128 stands for zero in the data rows.
Each row has a hidden score. How much does it go up from the first row of each pair to the second? 8 means little or no change, 16 a big rise and 0 a big fall.
[166  87 169 132 151 114 140  98 154 121  87 104]
[166 127  87 132 104 114 149 160 169  84  96 141] -> 12
[ 82  95 162 132 151 179 112  98 109 159 143 123]
[116 176 154  95 132 151  85 125  86 140 171 104] -> 10
[158  87 169 141 104 132 168  89 147 112  96 123]
[107 176 139  95 151 132  85 169  86 159 124 114] -> 11
[141 119 169 132 169 123 103  80 101 149 162  86]
[132 103 169 151 113 170 122 107  86  84 162 141] -> 13
[124 119  87 104 179 142 131  89 147 168 162  95]
[166 143 154 132  95  76 112 125 169 149 106  86] -> 3
[124  87 169 104 141 114 159  89 162 149 134  95]
[ 99 119 154 104 151 132 140  89 162 177  78 123] -> 11
[ 90 103 169 123 169 132 140  80 154 149 106 114]
[124  87 154 151 132  95 168 107 169 140  87 114] -> 5
[107 176 124 114  95 151  85 169  86 131 162 141]
[107 119 169 151 123 142 131  98  86  84 171 160] -> 12
[175 151  87 141 132 123 103 160 162  93  87 114]
[116  87  94 132 179 151 140  98 124 159 171 104] -> 12
[132 151  94  95 179 123 103 116 139 168 162  76]
[107  95 154 114 151 170 122  98  86 131 180 141] -> 15
[ 90 176 109 141  95 114 122 169  86 131 152 160]
[ 99  87  94 132 169 160 140 107 116 149 180 123] -> 2
[ 90 176  87 141 123  95 149 160 109 112 171 132]
[175 151  94 114  95 132 122 160 162 103  78 141] -> 0
[175 168  87  86 132 123 112 143 147  93 162 104]
[124 159 139 114 179 132 103  80 101 149 171  86] -> 11
[166 159  87  95 141 114 103 125 169 131  87 151]
[158  95 169 141 104 170  94 116 131 121 152  76] -> 1
[107 151  87 160  95  86 168 134 169 140 115 123]
[116 103 154 104 179 123 149  80 139 168 134  86] -> 3
[ 82 127  94 141  95 170 149 160 109 112 180 132]
[166 176 154  95 104 142  85 125  86 112 152 132] -> 6
[175 103 162 132 141 104 122 151  86 159  87 114]
[107  87 139 123 132 151 159  89 162 112 180  95] -> 13
[ 82 127 139 132 169 114 159  98 147 177 106  86]
[116  87 169 141 104 151 131 160  94 121  96 169] -> 10
[107 103 154 132 179 123 140  89  86 149 171 114]
[175  87 154 141 132 123 149 116 162 103  87  95] -> 0
[166 159 102  86 113 132 103 178  86 121 152 141]
[158 168  87 151 104  86 131 116 169 140  96 123] -> 7
[ 82 103 139 132 179 170 112  89 124 159 152 104]
[149  87 169 160 132  95 168 107  94 112 124 141] -> 9
[149 176  87  86  95 114 103 169 124 131 143 160]
[ 99  87 162 114 151 132 177  89 154 121 143 104] -> 5
[149 143 162 123 104 179  75 116  94  93 134 160]
[ 90  87 132 160 104 114 168 151 169  93 124 141] -> 5
[ 82 103 139 151  86 179 131 107 162 121 115 160]
[107  95 169 132 169 160 140  98  86 112 152 123] -> 8
[ 90 151 117 132 169 160 103 125  86 140 180  95]
[141  87 169 132 123 160 149 107  94 168  96 114] -> 2
[124  95 169 132 169 114 159  98  86 149 106 141]
[166 135 169 141  95 160  85 151  86 121 115 104] -> 2
[149 103 169 123 160 132 112  89 139 103 171  76]
[166 159  87 114  95  86 103 151 169 121 134 141] -> 11
[141  95  87 114 179 132 103 160 124 168 152  95]
[141  87 147 123 179 170 131  89 101 159 106 114] -> 12
[141 176  87 114  95  86 131 169 154 103 124 151]
[158 168  87 132 113  86 140 151 169 121  96 104] -> 3
[ 82  95 124 151 179 132 168  98 116 159 143 104]
[ 99  87 169 160 123 151 168 107  94 112 134 141] -> 10
[ 90 111 169 123 169 132 159  98  86 112 143 151]
[ 82  95 117 151 123 179 159  98 139 131 171 104] -> 2
[175 151  87 123  95 104 140 160 162  84 115 132]
[124  87 169 132 151 160 168  89 116 140  96 104] -> 7
[149 159 169 123  76 142  94 169  94 112 106 132]
[ 82 103 169 141 132 114 159 107 162 149  87 123] -> 8
[ 82 151  94 169  95 114 159 178 124 103 134 141]
[ 90 176 109  95 151 132 112 160  86 140 171 123] -> 8
[116  87 169 141  95 123 168 134 154 103  87 151]
[ 99  87 147 160 113 104 177  89 162 140 124 132] -> 10
[166 176  87  95 104 114 131 160 147 121 143  86]
[149 143 109 132  86 123 112 178 154  93  78 169] -> 11
[166  95 109 132 123  95 159 143 169 112  78 151]
[158 151 109 123 179 132  85  98 116 140 171  76] -> 9
[116 143  87 123  86 151 103 178 162 131  96 160]
[158 135  87 123 104  86 168 151 169  93 115 141] -> 8
[107 103 147 132 179 160 112  89  86 168 143 123]
[149 135  87 104 179 114  85 160 101 140 171 123] -> 5
[149  95 132 104 179 160 140  98  86 168 124 114]
[124 168 154  95 141 151  85 107  86 131 180 114] -> 13
[149 176  94  95 141 114 103 160  86 131 171 123]
[ 90  87 124 141 179 151 159  98 109 168 115 132] -> 8
[124 111  87  86 169 132  94 178 116 159 152 141]
[141 127 162 104 160 132  94  89  86 149 180 114] -> 11
[ 82 111  94 169 113 132 159  98 169 149 124 141]
[ 90 168  87 151 123  95 140 160 109 131 180 114] -> 10
[166 151  87  95 160 123  85 178 109 140 115 132]
[158 143 169 123 104  86 131  98 162 149 115  76] -> 5
[ 82 119 102 169 160  86 177 151 139 131 124 104]
[175  87 162 123  95 114 140 151 131 103  87 160] -> 4
[166 159  94 141  95  76 131 151 169 103 124 114]
[158 151  87 104 113 132  94 178 162 121  87 141] -> 7
[ 90 176 117  95 132 151 103 160  86 140 171 123]
[ 90 119  87 160 123  95 177 143 162 149 134 104] -> 3
[166 143  87  95 132 151 112 107 169  84 162 123]
[ 90 159 147 132  76 142 122 178 101 103 115 169] -> 14
[124  87 169 141 169 132 159  98  94 149 115 104]
[107  95 169 160  95 114 149 134 162 121  78 141] -> 8
[166  87 169 114 141 123 159  98 131 149  87 104]
[149 176 124 104  86 142  75 169 101 131 115 160] -> 16
[141 135 162 123  76 151 103 160 101 112  87 179]
[166  87 169 132 123 142 149  89 109 159 115  95] -> 1
[ 90  87 169 123 104 142 168 116 154 149  96 132]
[166 159  87 123  95 104  85 143 169 149 115 132] -> 6
[141 168 147 114 132 160  85 107  86  93 180 123]
[132 143  94 104 169 151 112  98  86 159 180 123] -> 7
[124 151 169 132 141 170  75  89 101 103 162 114]
[141 159 169 123  76 132 103 151 116  93  87 169] -> 8
[166 176 154  95 104 123  75 134 139  84 152 114]
[ 90 127 139 132 179 104 159  98 147 168 115  76] -> 7
[116  95 154 141 179 123 168  80 101 149 134 104]
[166 119 169  95 132 123  85 107 147 159 143  76] -> 0
[132 103 169 160  86 123 112 169 139 103  78 151]
[ 82 176  94 123 104 114 140 169 101 131 152 160] -> 16
[158 103 169 123 113 104 131  89 162 140 152  76]
[ 82 103 132 151 141 123 168  89 169 159 106 114] -> 15
[132  87 169 114 123 142 149  89 154 103 171  95]
[ 99 159 109 114 123 179  85 169  86 131 143 151] -> 15
[166 135 124  86 113 160  94  80 169 140 106 151]
[149 119  87 160 104  86 168 143 169 121  96 132] -> 7
[175  87 102 132 123  86 168 160 147 112 106 141]
[166 103 154 151 123 142 103 134 169 112  78  86] -> 2
[149  87 169 123 132 160 140  89 116 103 171  95]
[ 99  95 169 123 141 170 112  80 154 149 134 104] -> 8
[ 82 176 102 123 132 170 103 151  94 140 162 114]
[166 143  87  95 179 104  85 151 154 131 124 114] -> 0
[107 103 169 151 113 160 131 125  86  84 143 169]
[158 176 139 132 123  95  85 107 147 168 115  76] -> 0
[166  95 154 151 132 114 140 125 169 103  78  95]
[ 90 103 162 114 151 179 103  80 131 159 124 141] -> 16
[124 135 169 141  95 170 103 116  86  84 152 160]
[158 127  87 141 104  86 168 151 169 112  96 132] -> 0
[166 111 169 132 141 151 112  89  86 121 162  95]
[149 127 169 114 104 170  85 160  86 131  96 141] -> 8
[ 82 159  94 151 141  95 177 125 109 131 171 114]
[107 176 147 114  86 132  94 169  86 121 143 160] -> 7
[ 90 168  87 160 113  95 149 125 139 131 180 104]
[141 111 117  95 160 170 131  89  86 149 180 123] -> 5
[ 99 176 109 132  76 114 140 169  94 121 162 151]
[166 176 102 104 132 123  75 160 116 140  87 151] -> 0
[ 90 168 102 114 151 132 103 178  86 140 124 160]
[158 168  87  95 141 123  85 178 131 112 106 151] -> 2
[149 119 169 104  95 170  85 143  86 121 162 132]
[116 103  87 151 160  86 177 125 162 140 106 132] -> 9
[149 159 132 114 179 123  85  98 139 103 171  76]
[175  87 102 114 141 104 168 151 131 121  87 160] -> 8
[149 119 139  95 104 179  85  80 162 121 162 132]
[158 143 169 123  95 151 112 134  86 103  87 169] -> 12
[ 82 127 139 132 179 114 149  98 162 159  87 104]
[ 99 151  94 123 104 142 131 178  86 112 162 169] -> 16
[ 90 119 102 141 132 170 103  80 169 159 152 123]
[ 82  95 169 141  95 170 131 116 154 121 106 151] -> 8
[ 99  95 117 141 179 132 149  80 154 168 124 104]
[124 176 109 132  95 160  85 169  86 149 115 141] -> 12
[158 111 147 114  86 123 131 169 139  93  78 179]
[ 99 127 117 141 179 151 131  89 109 159 171  76] -> 9
[175 168 154 104 113 132  75 125 139  93 152  86]
[ 90 176 102 104 141 132 112 151  86 159 171 123] -> 16
[ 99 111 147 114 179 170 122  80  94 159 134 141]
[107 151 154 141  76 132 122 178 116  93  87 169] -> 8
[132 111  87  95 169 123 159 116 169 149 143  86]
[158  95 102 132 104 170 112  80 169 121 143 151] -> 12
[ 90  87 139 123 179 132 168 107 101 159 115 151]
[132  95  87 104 179 142 122 151 101 168 162 114] -> 2
[141 176 162  95 104 160  85 151  86 121 115 132]
[ 90 103 132 141 160 114 149  80 169 168 124 104] -> 6
[166 159 147 132  76 104  94  89 169 140 124 114]
[107 135  87 169 123  86 149 160 169 112  96 141] -> 11
[ 82 143 102 160 104  86 168 151 169 131 124 114]
[ 82 111 124 151 132  86 177 143 162 159 115  95] -> 4
[ 90 119 169 132 141 170 122  80 109  93 162 151]
[116 135 169 123  95 160 103 169  94 149  78 141] -> 0
[ 90 103 154 123 179 114 168  80 131 140 152 104]
[149 168  94  95 179 104 122 160  86 140 115 132] -> 8
[149 143 124  95 113 179  85  80 162 103 162 132]
[175 159 147 114  76 104  85 169 131 121  96 141] -> 4
[ 82 103 117 141 169 123 177  89 147 159 134 104]
[ 99  95 154 141 169 114 177  80 109 149 134 123] -> 10
[ 99 135  94 123 179 114 149 169  86 159 143 104]
[ 90  87 109 141 160 114 177  98 147 131 171 123] -> 10
[149 103 162 123 160 104 140  89  86 131 180 114]
[166 111 132 114  86 142 122 151 169  93  78 160] -> 4
[166 135 109  95 151 160 122  89  86 140 115 179]
[141  87 169 132 113  95 168 125 154 103  87 151] -> 1
[166 151  94 132  95 114 122 160 169 103  78 141]
[ 82 111 102 132 169 123 140 116  94 149 180 160] -> 16
[116 176 132 123 151 142  94 160  86 168  87 104]
[141 103 162 132 160 179 103  89  86 121 152 114] -> 9
[ 82 127 109 160  95  86 177 151 162 131 115 141]
[ 99 111 169 132 151 142 168  89  86 112 124 160] -> 13
[175 159  87 123  95 104  85 151 162 131 115 141]
[132 168 139  95 151 160  85 116  86 121 180 104] -> 13
[175 168  94  95 113 132 103 160 139 121  78 151]
[ 82 176 102 151  86 104 159 169 131 112 143 123] -> 14
[116 176 124  95 104 160  85 151  86 140 171 132]
[175 168  94  95 104 151  75 125 154 112 134 141] -> 4
[124 168 169 104  86  95 112 160 139 131  78 151]
[158  87  94 151 113  95 168 134 169 121 106 141] -> 5
[158 176 147 104 113 132  85 169  86 121  96 141]
[149 176  87 123 132  86 112 169 154 103  96 141] -> 8
[124 135 169 141 104 170  94 116  94  75 152 160]
[ 90 111  87 114 151 160 131  98 162 140 180 123] -> 4
[158 176 162  95 123 151  85 116  86 131 143 104]
[ 90 103  87 114 169 142 149 134 109 159 180 123] -> 10
[175 111 102 132 141  86 159 125 162 112  78 151]
[132  87 124 151  95 160 140 178 109 112  87 169] -> 9
[ 82 111 147 114 179 160 131  89 101 168 124 141]
[158 111 162 132  86 114 122 151 169  93  78 141] -> 0
[116 176  87  95 104  86 140 169 131 121 162 151]
[ 90 111  87 132 169 114 122 151 101 159 180 141] -> 6
[175  95 124 132 104  76 168 160 147  93 115 141]
[ 99 176 132 104  86 114 122 169 139 149  78 160] -> 14
[107  87 147 141 169 114 177  98  94 159 124 132]
[107 168 124  95 151 179  85 143  86 131 162 114] -> 8
[ 82 111 102 169 113 160 149  89 169 131 143 123]
[ 82 103 109 160 123 114 168  89 169 149 143 132] -> 8
[116 151 162 123  86 179  75 134 101 103 143 160]
[175 103  87  86 113 151 140 107 162 121 134 160] -> 3
[116 135 169 151  76 160 122 143  94  93 106 169]
[149 103 169 114 104 160  85 143  86 121 171 132] -> 1
[166  87 154  95 104 151 131  89 169 140 115 123]
[141  95  87 123 169 114  94 178 109 159 134 151] -> 10
[141 159 169 104 132  86 122  98 162 149  78 114]
[ 82 176  94 132  95 151 103 160 116 121 171 141] -> 16
[124  87 169 151  86 160 168 107 116 131 143  95]
[158 168 124 104 141 151  85  98  86 131 180 114] -> 13
[166 159 169 114 123 142  85 107 101 131 152  76]
[166 151 169 123 132  76  94 116 154 140 106  86] -> 5
[158  95 169 141 113 123 149  98 162 131  78 104]
[141 135 102 160 104  76 168 151 169 112  87 123] -> 12
[166 135  87 141  86 123 149 107 169  93 115 160]
[149 103  94 132 104 170 112  80 169 121 162 141] -> 6
[149 135  87  95 179 123  85 169 116 159 143 104]
[116 151  87 132 104  86 159 169 169 121  96 141] -> 14
[158 135 139 123  86 114 103 178 147  93  78 169]
[132 159 147 114  86 142 103 178  86 121  96 169] -> 13
[ 90 151  87 132 160 104 168 143 101 112 180 123]
[ 90 111 169 141 132 151 159  98  86 112 124 169] -> 9
[158 176 132 123  86 104  94 169 147 112  78 141]
[132 119 169 123 104 170  85 151  86  93 143 160] -> 11
[107  87 147 123 179 160 131  98  94 140 171 114]
[ 82 168  94 160 104 123 149 178 116  93 134 141] -> 14
[158 143 169 132  95  86 112 107 162 149 124  76]
[132  95 162 141 104 123 159 151  86 112  96 179] -> 16
[141 111 117  95 179 151 131  89  86 159 124 169]
[149 176  87  95 113 170  85 107 139 121 162 132] -> 6
[166 159  87 132  95 104 122 178 139 112  87 151]
[158  87  94 104 132 151 140 116 169 121 171  95] -> 3
[ 90 176  87 123 160 104 149 143 101 131 171 114]
[175 168  94  95 113 151  75 107 154 121 134 141] -> 2
[132  87 154 151  95 114 168 107 169 121  87 141]
[166 111 169 123  86 142 112 151 131  93  78 160] -> 7
[141 159 109 114 169 132  94 125 147 177  87  76]
[166  87 169 160  95 114 149 143  94 103 124 132] -> 12
[ 99 119 169 132 151 123 159 107  94 140  78 169]
[107  87 169 141  86 160 122 169 131 112  96 151] -> 0
[141 151 169 123  76 104 112 169 131  84  96 160]
[107  95 154 123 141 151 131  80 169 168 115  95] -> 3
[166 159 169 114 123 132  85  80 147 103 143  95]
[ 82 176  94 132 151  95 168 125 116 140 162 104] -> 16
[175 143  87  95 169 104  85 160 147 121 115 132]
[107 143  87 151  86 123 131 169 169 112  96 160] -> 14
[149  95 124 160  95 104 168 116 169 131  78 141]
[107  87 169 132 160 114 168  89 139 149 124  95] -> 8
[ 82  95 162 141 113 132 149 107 169 159  96 123]
[116  87 154 123 179 142 149  89 101 168 134 104] -> 8
[141 159 147 114 169 132  85  80 124 103 180  95]
[124  87 169 151 160 104 168  98  94 140 134 114] -> 7
[175  87 132 123  86 114 159 169 139 103  96 151]
[149 159 139 123  76 132  94 169 116 103  87 179] -> 14
[166 151  87 141  86 123 131  98 169 103 115 160]
[ 82 111 102 151 123 132 168  89 169 159 143 114] -> 7
[116 127 169 151 104 160 131  98  86  84 143 169]
[175  87 162 141 113 104 159 125 131  93  87 151] -> 0
[ 99  87 147 132 179 170 103 116  94 140 162 123]
[141 151 132 104  76 160  94 178 116 121  87 169] -> 8
[166 151  87 104 179 123  85 134 139 112 162  95]
[ 90 176 147 132  76 142 112 169 101 103 124 160] -> 16
[ 82 127 102 179 113  86 159 151 162 103 134 141]
[ 82 119 132 169 104  95 177 151 154 140  87 123] -> 5
[149  87 169 132  86 160 103 169 116 121  96 141]
[166 135  87 141  86 114 159 107 169  93 124 151] -> 15
[124  95 169 141 160 151 131  98  86 112 171 104]
[124 103 169 141 104 170 112 134  86  84 152 160] -> 11
[141 127 169 132  76 160 112 151  94  93 106 169]
[ 90 151  87 160 132  95 168 125 116 140 180 104] -> 10
[158 151  94 141 179 114 103 125 131 168  96  76]
[166 127  87 151  95 160 103  89 169 140 115 132] -> 12
[ 90 119 169 151 132 142 168 107  86  93 124 160]
[166 151  87  95 141 104  85 178 154 112 124 132] -> 0
[124 103 162 132 179 104 112  80 139 149 162  86]
[ 90 159 169 151 123  95 140 134 109 112  78 169] -> 16
[107 143  87 123 160 114 168  98  94 149 180 132]
[ 82 135  94 160  95 170 122 143 109 112 180 151] -> 7
[ 99  87 169 141 151 170 159  89 116 103 134 123]
[149  87 162 114 123 104 177  98 139 131  87 160] -> 6
[ 82 176  94 141 104  95 149 160 116 121 171 132]
[141  87 147 132 104 160 122 178 101 112  87 169] -> 0
[ 82 103 132 169 113 142 149  89 169 159 106 123]
[166 143  87 104 113 151  94  89 169 121 134 160] -> 9
[ 82 103 154 123 179 132 140  89 147 168 106 114]
[ 99 111 169 141 160 132 168  80  94 112 124 151] -> 15
[166 151  87  95 141 114  85 160 169 121 106 132]
[116 176 132 104  95 142  85 169  86 121 162 151] -> 16
[149 176 117  95 104 132  85 160  86 140 171 123]
[124  87 117 104 179 151 131  98 162 159 143  86] -> 1
[ 90 176 117 141  95 132 122 169  86 103 162 151]
[ 99 151  87 114 141 104 131 178  94 121 162 169] -> 7
[141 103 124 151 160  86 168 116 169 131  78 104]
[149 176 154 104 132 142  85 116  86 121 171  95] -> 13
[175 135  87 114 123  86 149 169 139 103  96 160]
[107  95 139  95 123 114 168 160 169 131  78 151] -> 6
[149 168 154 114 141 132  94 107  86 121 180  86]
[141 176 154 123  95 132  85 169  86 103 115 151] -> 10
[175 168  87  95 132 114  85 160 139 149 124 104]
[ 90  87 132 151 179 114 168 107 101 159 143 123] -> 15
[ 90 103 162 141 179 132 159  80 109 149 115 123]
[ 82 176  94 132 160  95 168 125 116 149 143 104] -> 11
[ 99  87 124 141 179 114 159  89 109 168 152 132]
[ 90 143 169 123 113 151 131 107  86  93 171 160] -> 14
[ 90  87 169 160 123 114 168 107 147 131  96 141]
[149 176 109  95  76 123 112 169  94 131 143 160] -> 11
[ 82 103 109 169 113 123 159  89 169 149 134 141]
[166 176 102 114  86 132 103 160 147 121  78 141] -> 4
[107  87 162 151 179 114 159  98  94 140 124 132]
[ 90  87 162 160 151 114 177  98 124 131 106 141] -> 9
[ 82 168 124 151  86 114 140 178 131  93 106 160]
[149 119 102 160  86  76 168 143 169 121 134 104] -> 0
[166 176 147  86 113 160  75 143 124 103  96 132]
[158 119  87 104 169  86 131 143 169 149 124  95] -> 3
[149 135  87 104 169  95  85 178 154 121 115 141]
[ 99  95 117 132 151 160 122  80 169 168 143 104] -> 9
[149 143  87 123 169  95 131 116 169 159 106  86]
[107  87 147 132 169 114 177  89 154 140 124  95] -> 11
[158 168  94 151 113  95 131 143 169 121 106  76]
[132 111  87  95 123 142 159 169 169  84 152 114] -> 10
[166 119 124 132 104  95 140 151 154  84  78 179]
[116 135  87 169  95  86 159 151 169 121 106 141] -> 9
[132  87 169 141 151 170 112 107  94  93 162 123]
[ 82 168 139 132 160 114 149  89 124 103 180  95] -> 14
[175 135  87 141 160  95 149 107 162 121 115  86]
[141  95 124 151  95  76 168 160 169 112 106 132] -> 9
[ 82 176  94 151 113  95 159 143 131 121 171 104]
[166 103  87 132 123 104 159 151 169  84 115 141] -> 0
[107 103 132 114 179 160  85 151  86 140 171 123]
[107 103 139 123 179 151 131  80  94 168 162 114] -> 11
[116 135 169 123  95 160 103 151  86  84 143 169]
[107  87 169 141 160 132 149  98  94 168 124 114] -> 3
[ 90  87 109 141 169  95 177 116 131 159 152 123]
[149 119  94 160 104  76 168 143 169 121  96 132] -> 5
[124 176 132 114 160 151  85 107 101 140 171  76]
[ 82 119 124 132 179 104 168  89 147 159 143  95] -> 9
[ 82 103 147 132 179 114 168  89 139 159 124 104]
[124  87 147 160 132  95 168 107 169 140  87 114] -> 4
[107  95 169 151 169 123 159  98  86 112 143 132]
[158 176  87 114  86  95 131 169 139 121 106 151] -> 6
[107 176 139  95 132 123  85 169  86 149 162 114]
[132 176 162  95 141 151  85 116  86 121 162 104] -> 9
[175 168  87  95 132 114 122 160 147  84 106 141]
[107 103 169 132 169 160  85 116  86 149 124 141] -> 9
[124 151  87 160 104  86 168 143 169 131  96 114]
[ 90  87 117 141 179 123 159 107 101 168 152 132] -> 11
[124  87 139 169 179  86 159 107 147 131 115  95]
[158 151 102  86 113 179  75 143 124 131 106 169] -> 12
[ 90 176 109 132  76 114 140 169 147 121  96 160]
[124 119 169 141 104 170  94 134  86  84 152 160] -> 7
[107 168  87 132 160 142 122 116 101 149 180  86]
[141 151  87 160  95  86 168 134 169 112 106 123] -> 6
[ 82  95 124 141 179 114 168  98 147 159 134 104]
[158 143  94 132 113  95 122 169 169 103  78 151] -> 6
[149  95 117 141  95 170 122  80 169 103 162 132]
[107 143  87 160 132  86 168 151 169 112  96 123] -> 10
[116 168 124 132 160 151  94  89  86 140 180 104]
[166 159  87 104 113 142  85  98 169 121 152 132] -> 3
[124  95 169 160 104 114 131 143  86 168  96 151]
[166 176 147  95 104 123  75 160  94 112 134 141] -> 9
[149 168  87  95 104 114  85 178 139 131 124 160]
[158 168 117  95 151 123  75 178  94 140 106 132] -> 6
[132 119 169 141  76 151 122 160 109  93  87 169]
[107 103 132 114 179 151 140  80  94 159 171 123] -> 10
[166 143 102 132 113  76 159 125 169 149 106  86]
[141 176 162 104  95 160  85 125  86 131 152 114] -> 15
[ 90 103  87 114 132 160 149 169 109 140 124 179]
[175 119 154 132 141 151 103  89 101 121 171  76] -> 0
[166  95 139 132 123 114 149 160 101 103  78 179]
[175 168 154  95 132 104  85 116 147 140 124  76] -> 2
[149 176  87  95 113 123  85 169 131 103 143 160]
[175 159  87 104  95 142  85 125 162 112 134 151] -> 5
[175 159  87  95 113 151  85 125 162 103 134 141]
[166 151  94 160 132  95 140 116 169 121 106  76] -> 4
[ 90 176  87 123 160 104 140 134 116 149 171  95]
[ 90 103 117 132 160 151 140  80 169 168 124 104] -> 3
[124  95 154 151 113 104 168  80 169 131 143  95]
[ 90 176 147 141  76 114 131 160 124  93 106 169] -> 16
[ 90 103 109 160 141 114 168  80 169 149 134 123]
[ 82 176 117 151  95 123 131 169  94 103 143 160] -> 15
[ 99 119  87 169 104 160 131  89 169 149 143 123]
[116  87  94 151 141 104 177 160 101 131 124 169] -> 10
[107 103  87 123 179 132 112 151  94 168 162 141]
[166 143  87 123  95 160 103  89 169 112 134 151] -> 8
[158 103  87 151 104 132 168  89 169 112 124 141]
[124 135 154 114  86 151 103 178 101 140  78 169] -> 8
[141 103 132 114  86 104 149 169 169 159  78 123]
[ 99 111 169 141 113 170 122 134  86  84 152 160] -> 16
[ 90 135  87 160 104  95 168 125 169 149 143 114]
[116  87 169 123 151 104 159  89 139 168 134  95] -> 3
[ 82 168  94 160  95 114 140 178 109 121 134 151]
[158 151 139 114  76 132 103 178 101 121  87 169] -> 2
[ 82  95 102 160 132 142 168 107 169 149 115 123]
[166 151  87 123 113  95 140 160 169 103  87 132] -> 5
[175 127 132 104  76 160  85 151 162 112  96 141]
[141 176 162 132 160 151  85  98 109 112 124  76] -> 12
[ 82 119  94 141 160 123 177  98 162 149 134 104]
[166 135 124 104  86 160  94  80 169 112 152 141] -> 6
[158 168 124  95  76 142  85 178 131 112 106 151]
[141  87 169 114 123 151 131  89 154 103 171  95] -> 5
[175 159  87  95 113 132  85 143 162 103 124 151]
[ 82 159  94 141 151  95 168 107 131 121 180 114] -> 16
[107  87 147 114 179 132 168  89 124 159 143  95]
[ 82 127 102 132 179 142 149 160 109 168 115  86] -> 8
[ 99  95 169 151 123 170 140 107  86 112 134 160]
[166  87 109 114 123 142 159 134 169  93 152  86] -> 0
[ 99  87 124 160 141 104 168  89 169 149 115 132]
[175  87 147 132 113 160  94 107 162 121 143  86] -> 0
[158 168 147 114  86 132 103 143  86  93 124 179]
[158 176  94  95  76 132 103 169 139 112 124 151] -> 3
[149 119 154 132  95 123 140 169  86 103  87 179]
[ 90 103 169 141 123 160 149 116  86 131 106 169] -> 11
[ 90 143  87 160 123  95 168 116 131 149 180 104]
[ 90 176 117 132  76 160  94 151 139 103 124 169] -> 10
[124 119 132 151  86 104 140 169 169  93  78 160]
[ 82 159 124 104 179 132 140  89 116 168 152  95] -> 12
[158 143 162 104 151 132  94  89 169 121  78 114]
[132 143 162 104 160 151  85 116  86 121 180  95] -> 12
[149 176 154 114 132 142  85 107  86 121 171  95]
[ 99 111 132 123 179 160 112  80 147 140 171  86] -> 5
[158 168  87  86 132  95 103 178 147 121 115 141]
[166 119  94 104 160 142 149 125  86 131  96 179] -> 13
[116 159 162  95 104 123 140  89 169 131  78 151]
[ 99  87 169 132 141 151 168  89 154 121 115 104] -> 3
